One turn moves every row onto another: examples first, then more rows asked
Bofos: [ 14 -41   5   4 -16  -3 -14   6  -2  -9 -26  24   4   2]
Nos: [ 26 -13  20  25 -20 -24 -26  15  15  15  20  -9  31   8]
Taza: [ 17 -22  17  29 -10 -26 -26  12  12  16  16  -9  28  15]
nized: [ -3  -6 -29 -19 -19  -5  24  23  38  -7  17 -11  13  18]
dig: [ -2 -31  -4 -18  -1 -39   9  37  -5  -4  -3 -14  -8   3]
vagot: [ -5   7  11  -3  -9 -41 -10 -23  29   1   5 -15  -6 -44]
Dak: [ -5   5   9   2  -8 -39 -11 -24  29  -1   2 -12   0 -46]
tevil: [  1  22  -2   1  -9   8   2 -21  47  -6  -4  -7  17 -26]
lave: [-17  19   0 -15  -3   2   6 -18  41   7  10 -12  -6 -11]
sil: [  4 -41   6  -8 -13  -6 -10  10  -2  -1 -17  21 -14  11]
bomag: [ 27 -23  -6   9 -13 -26   0  30  -1 -25 -22  -6  30 -20]
ruke: [ 13 -16  22  11 -19 -28 -22  18  14  25  29 -12  13  18]
gamoz: [ -2 -15 -35   7  -4  -3  19  15  34 -17  -1  -4  34  14]
vena: [ -8   5  10  -1  -6 -41 -10 -24  28   1   4 -13  -3 -43]
guga: [-13 -15 -34  -6  -3  -8  22  19  33 -10   9  -7  18  21]
Subut: [ -6   3   9   3  -6 -40 -11 -25  28  -1   3 -12  -2 -43]
riki: [ 29 -31   9   0 -34   3 -14   9   4 -12 -20  23   6  -5]
nobes: [ 12  -6 -33   4 -21   0  19  17  38 -21   3  -5  38   5]
kamas: [ 26 -11  22  14 -25 -24 -24  19  17  20  28 -14  22  11]
ker: [ 28 -28  13 -16 -42   1 -11  16   7  -4  -8  18  -8  -2]
gisu: [-24  12  -6  -4  11   0   4 -23  38   4   0 -10  -1 -12]
lela: [ 39 -11   4 -13 -35 -24   4  37   6 -20  -5 -13  17 -23]
Did: [ 13 -33  12 -21 -31  -5  -8  14   3   2  -6  18 -20   8]
ralo: [  4 -34 -10   6   9 -36   4  28  -7 -15 -20  -8  15  -5]
kef: [-12  15  -7   9   7   3   1 -27  40  -5  -8  -6  16 -19]
zef: [ 12   0 -26 -14 -31   1  22  22  41 -13  13 -11  24   8]
tamug: [ 20 -14   3 -31 -27 -32   9  43   4  -7   7 -18  -6  -9]
seku: [ -2   7  10   0 -12 -39 -10 -24  29   0   3 -13  -2 -45]
Pifu: [ -2  26   2 -12 -15   7   4 -17  48   1   7 -13   3 -21]
Bes: [  9 -21  18  19  -7 -31 -22  14  11  23  23 -11  18  21]

Bofos turns into Did
Pifu turns into kef
Now these:
Taza turns into ruke
gamoz turns into nized
lela turns into ralo

